Rotation paths and how fast each direction turns (deg/step):
Each turn is a multiple of 5 degrees from 10 to 175, or 0.
Rotation 1:
[ -6  -4  -6  -4 -16  -4   0   6 -16   9  11  10   8  -5   5 -11  16 -11
  -2]
[ -9  -2  -8  21   9  -4   3  10 -13  19  -2   0  -9   2  -9  -7   1   1
  -7]
[ -6  -6  -8  10 -14 -14  -4  11  -8 -10  -3  11  16  13  -2 -10   5   8
  -2]
[  4  -1 -23  11 -10   2   1   8 -15   9   7  -4   0 -12   4  -8   8 -10
   5]
[-20   5   4  10  -2 -11  -2   6  -9  13   4  10  -4   3  -9 -11  14   1
  -9]
[  2 -16 -12  15  -1  -3   3  11 -18   3  -9   4  15   8  -5 -11  -5   1
   2]
[ -2   2 -19  12 -19 -11   0  11  -2   1   9   6  -6  -2  10  -5  13   1
  -7]
[-19   4  -8   9   3  -2  -8   4 -21   9   3  -2   7  -5 -14  -7   9  -6
   5]
[  9  -8   3  14  -7  -8   7  11  -9   9  -2  12   4  11  -1 -21   8   2
  -5]
[-13  -6 -26  11 -12  -9   0  11  -9   3  -5   5   2  -9   1   1  -6   0
  -8]
[ -8   1  -5  11  -2  -4  -7   8 -17   3  15   1   4  10   1  -3  25  -3
   4]
[  2   3  -8  17  -4  -9   2   5  -8  12  -5   1   2  -4 -15 -26  -5   0
  -1]
[-12 -10  -7   3 -16  -3   4  13 -14   2  -8  18   6  -1   7  -1  11  -1
 -10]
[ -4  -5 -19  18   5 -11  -2   9 -13  11  17  -7  -1   5  -2  -1   3  -3
   3]
[ -6   9  -3  15 -12  -6  -7   4  -6  -4  -8   6   4   4  -9 -22  15   6
  -2]
[ -1 -10 -11   0 -11  -2   9  12 -21  13   2  10   9  -8  -1  -9  -3 -11
  -1]
[-11  -4  -8  22   2 -12   0  11  -5  11   2   4 -10   5   3   2  16   4
 -10]
[ -8  -1 -15  10  -6  -8 -11   3 -14  -4   3  -1  18   8 -10 -16  -2   4
   4]
[  7   3  -7  10 -17   3   8  14 -13   9   0   9  -5  -6   4 -13  15  -8
  -1]
[-22  -6  -7   9   2 -19   0   7 -10  15   2   6   2  -4 -10  -1   1  -3
  -8]
Speeds:
[ 1  1  5  2 -2  4  0  2  1 -3 -4  3 -4  3  5  1 12  2 -2] => 175
[ 2  9  0 -1 -4  2 -4 -2  0 -3  4 -4  1 -5 -3 -4  5 -4  6] => 100
Rotation 2:
[ -3   7  -7 -12   3   3 -13   5  -7  17  10  11   3  16  -6 -12  10   1
  13]
[ -6   2 -20  -1 -12   6 -14  -1   0  -4  -2  10   4  21   6  -7  10 -12
   4]
[ -9   6 -17  -8  12   9 -22  -6   2   9   1  -3   1   9 -12  -4   9 -10
  -2]
[ -8  -1  -9  -5   3   1  -9  10  -3   0  10  23   4  12 -12  -7  18  -6
  -4]
[  1   3 -10 -12  -4   1 -15 -11   0  18  -4  13   3  16   1  -7  13  -4
  11]
[-10   0 -17  -1  -7   2 -23  -1  -9  -2   7   0  11  14  -3 -15   6  -9
  -3]
[ -8   8 -14 -11  12  13 -11   9   1   7   6   4  -3  19 -11  -2  10  -7
   8]
[ -7   2 -16  -1  -3   1 -13  -5   5   0  -2  24   2   9  -2  -3  19 -11
  -4]
[ -3  -4  -6 -12   5  -1 -21 -10  -6  17   2   2   8  12 -12 -11  12  -4
  -1]
[ -9   6 -14  -3  -6   3 -13  12  -9   1  13  13   6  18  -1 -14   8  -3
   7]
[ -4   5 -18  -9   1  12 -14  -6   6   6  -6   4  -2  22  -1   1  11 -12
   8]
[-13   3 -16   0   5   2 -21  -3  -1   0   5  10   6   2 -11  -9  14 -10
 -12]
[ -2  -2  -3 -15   7   2  -9   4  -4  15   7  14   3  19 -13  -6  16  -2
   5]
[ -5   6 -16  -1 -13   0 -17  -5  -3   5   1  16   6  14   7 -12  11  -6
   7]
[ -7  -2 -16  -9   5  10 -21  -4  -3   5   1 -10   5  19  -9  -6   7 -11
   0]
[-12  10 -16  -2   8   7 -12  11   0   0  10  18  -1   8  -9  -6  15  -7
  -1]
[  0  -5  -8 -12   0   1 -11 -10   4  12  -6  17   2  18  -5  -2  19  -8
   2]
[ -9   4 -13  -2  -5  -2 -24  -6 -10   8   8   6  11   6  -3 -18   8  -3
  -1]
[ -6   0 -12 -11   2  10 -11  11  -4   3   7   1   2  27  -7  -5   8  -7
   9]
[-10  12 -21   0   0   7 -15  -5   7   2  -2  17  -3   7   1  -3  15 -11
   2]
Speeds:
[-2 -3  0  1  2 -1 -6 -4 -3  0  1 -9  4 -5 -4 -3 -2 -1 -7] => 120
[ 1  7  0 -3  6  2 -1 -4  1  9 -1 -3 -3 -3 -1  0 -1  3  6] => 175
[ 0  6 -3 -2  2 -4  5 -6 -9 -3  0  2  1  4 -4  4 -2 -1 -1] => 0
Rotation 3:
[  2   3   3   1 -10   2   9  -2 -11  23  12  13   5 -10  10  -5   5   8
 -12]
[ -1   2   2   2 -13   4   6  -7 -15  22  14  11   3  -4  11  -8   4  10
  -6]
[ -1  -2   4   5 -12   4   3 -11 -14  18  18   9   0   2  12 -10   0  12
   1]
[  2  -5   7   7  -6   4   3 -14 -12  12  23   7   0   4  12  -9  -4  12
   5]
[  7  -8  11   8   3   3   4 -15  -7   7  25   7   3   2  12  -7  -8  10
   3]
[ 10  -7  14   6   9   2   5 -15  -5   5  23   7   8  -3  11  -5  -9   7
  -4]
[ 10  -3  17   4  11   2   6 -15  -6   6  16   5  13  -7  10  -2  -6   3
 -12]
[  7   1  19   3   7   0   3 -15  -8  11  10   3  16  -8  10  -2  -1   0
 -16]
[  4   4  19   2   0  -2  -2 -15 -12  14   6   0  15  -6  10  -3   7   1
 -14]
[  4   4  19   3  -6  -4  -8 -14 -14  14   6  -1  11  -3  12  -2  13   5
  -9]
[  6   1  18   6  -9  -6  -9 -11 -12  12  10  -1   5  -1  13  -1  16  10
  -1]
[11 -2 16  8 -7 -6 -8 -7 -7  9 16  2  2 -3 14  2 15 13  4]
[15 -4 13  9 -4 -5 -4 -3 -1  7 20  6  1 -7 15  5 12 13  3]
[ 16  -3   8   8  -1  -2   3   1   1   8  21  11   3 -11  15   6   9  11
  -4]
[ 13  -1   4   7  -1   1   7   2   0  12  18  14   6 -14  15   5   6   7
 -11]
[  7   2   1   5  -3   4   8   0  -5  18  15  15   6 -11  15   2   4   5
 -16]
[  1   3   0   4  -7   6   7  -4 -11  21  13  13   4  -7  16  -3   3   4
 -14]
[ -3   1   2   5  -8   6   4  -8 -16  22  13  10   1   0  17  -6   2   6
  -8]
[ -3  -2   6   6  -5   5   2 -12 -17  19  16   7  -3   4  16  -8   0   8
   0]
[  0  -8  10   7   2   3   1 -13 -14  15  19   6  -3   4  16  -7  -3   9
   5]
Speeds:
[ 0 -2  9 -1  8 -5 -3 -3 -2  1 -5 -5  0 -1 -1  2  3 -2  1] => 25
[ 3 -5  1  3  1 -2 -3 -1  2 -4  6 -1 -5  4  1  1 -1  5 10] => 45
[ 2  1  4 -2 -4 -1  1 -6  0 -5  2 -2  7  1 -8 -5 -5  2  0] => 20
Rotation 4:
[ -9 -14  20   6   7   5  -4  11  -4  -2  -2  -8  -5   4 -17  -1  -9 -11
  -2]
[-10  -2   3 -13  16  10   1   5  -3  -1   3  -9  -3  22 -15   2   1  -7
  -5]
[ -2  -1  17  -4   4   9  13  20  -1   5  -3  -6  -8   4 -11  -2  -4 -18
   0]
[ -7   1  10  -5  20   9 -12  15   3  -7   8  -5  -8  11  -6  -8  -2  -9
  -6]
[-12  -2  21  -4  16  10  13   7  -7  11  -1   3  -1   6  -9  -6  -4  -5
  -6]
[-13 -11  13   3  12   6  -9  15  -1  -3   3 -11  -7   8 -13   4 -14  -6
   2]
[ -7  -5  12 -10  12  10   6   0  -6   0  -3  -6  -1  18 -18  -2   5 -12
  -9]
[ -6   1   9  -7   6   9   8  25   1   4   3 -10 -10   8  -9   3  -9 -13
   4]
[ -2  -1  17  -2  17  11  -7   9   3  -6   1  -2  -7   8  -9 -12   4 -15
 -10]
[-14   1  13  -8  18   9   9  14  -7  11   7   0  -3   9  -5  -3 -10  -1
  -3]
[-11 -11  21   7  11   7  -6   7   0  -4  -4  -7  -7   4 -15   0  -8 -11
  -1]
[-10  -5   5 -13  13   7   2   6  -7   2   5  -8  -1  22 -16   1  -2  -5
  -7]
[ -5  -1  16  -2   5  11  11  17   3   2  -6  -8  -9   5 -12   3  -4 -18
   3]
[ -3  -1  10  -8  17   7 -10  17  -1  -5   9  -5  -6  13  -8 -10   0 -10
  -9]
[-13   2  20  -4  18  13  13   8  -3  10  -1   3  -4   5  -6  -4  -5  -7
  -2]
[-11 -12  15   3  12   4 -10  16  -4  -2   5  -8  -5   6 -13  -1 -13  -6
  -2]
[-11  -4  12  -9  15  12   6  -2  -3   1  -3  -5  -2  19 -16   2   2  -9
  -6]
[ -4  -4  11  -6   2   6   7  25  -3   3   3 -11  -8   8 -12   2 -10 -13
   2]
[ -4   2  13  -5  19  12  -6   8   5  -7   1  -4  -8  12  -9  -8   5 -14
  -8]
[-10   1  16  -8  15   8  10  17  -8  12   6   0  -2   6  -5  -6  -9  -3
  -4]
Speeds:
[ 1 -3  3  7 -4 -1 -3  7  3 -2 -1 -3 -3 -6  0  2 -6 -3  5] => 145
[ 2 -3 -3 -3 -3 -5 -2  8 -7  2  7 -1  3  1  0 -3 -3  3 -3] => 175
[-1 -6 -2 -1 -1 12  0  1  1  1 -2 -1 -2  1  1 -3 -6 -1 -6] => 0
[-3 -7 -2  0 -4 -2  1 -5 -3 -1 -3 -5  2  4 -7  7 -2  1  2] => 70
Rotation 5:
[  5  -2  -1  -1  -1   8 -12  -8  -1  -7 -11  12 -11   2  -9  17 -13  18
 -13]
[  9  -5 -10   9   2   3 -13 -12  -1  -7 -15  10  -5  -1  -7   9 -15  17
 -11]
[  6  -3 -11   4  -3   7 -13  -9   5 -13 -11   9  -6   8 -14  13  -9  13
 -14]
[  3  -3  -7   1   1   2 -18  -8  -6 -10 -13  15  -3   1  -7  16  -6  15
 -14]
[  5  -4 -15   9   1  -1 -16 -10   2 -14 -16  10   3   2  -6   8 -10  13
 -11]
[ -2  -1 -10  -2  -2   4 -16  -6   5 -19 -13  10   1   8  -9  15  -4  13
 -14]
[ -3  -2  -7  -1   4  -2 -17  -6  -3 -14 -18  13   4  -1   0  15  -8  15
 -12]
[ -2  -2 -11   2   1   0 -13  -7  10 -19 -19   5   6   3  -1   8 -13  15
 -11]
[ -6   0  -1  -8   0   5 -12  -4   7 -19 -15   7   2   4  -2  16 -11  16
 -13]
[ -3  -2  -1  -1   4  -1 -12  -7   3 -12 -20   8   3  -4   4  11 -18  19
 -10]
[ -1  -2  -3   0   0   5  -8  -7  14 -17 -17   2   0   3  -3   8 -20  17
 -12]
[ -2   0   4  -7   0   7  -9  -6   4 -11 -14   8  -6   1  -3  17 -17  19
 -14]
[  4  -3  -1   4   3   4  -9 -11   4  -7 -17   7  -5  -4   0   9 -23  20
 -10]
[  4  -2  -3   2  -3  10  -7  -9  10 -11 -12   4  -9   5 -10  11 -18  16
 -13]
[  5  -2   0   0   0   7 -12  -9  -2  -6 -12  12 -10   0  -7  17 -15  18
 -13]
[  9  -5 -10  10   1   4 -12 -12   2  -7 -15   9  -6   0  -7   8 -17  17
 -11]
[  5  -3  -9   2  -4   8 -13  -8   4 -13 -10   9  -8   8 -13  14  -9  14
 -14]
[  4  -3  -8   3   2   2 -17  -9  -6  -8 -14  16  -4   0  -6  16  -9  16
 -13]
[  5  -4 -15   9   0   1 -15 -10   4 -14 -16   9   1   4  -7   8 -10  13
 -12]
[ -1  -1  -9  -2  -2   4 -17  -6   2 -17 -12  12   0   7  -9  17  -5  12
 -14]
Speeds:
[-2  1  8 -4  1  2  5  1  5  1 -1 -5 -2 -2  4 -1 -8  4  1] => 25
[-3  1  2  2 -1 -9  2  1  1  0  8  0 -4  1  1  2 -1 -6  8] => 0
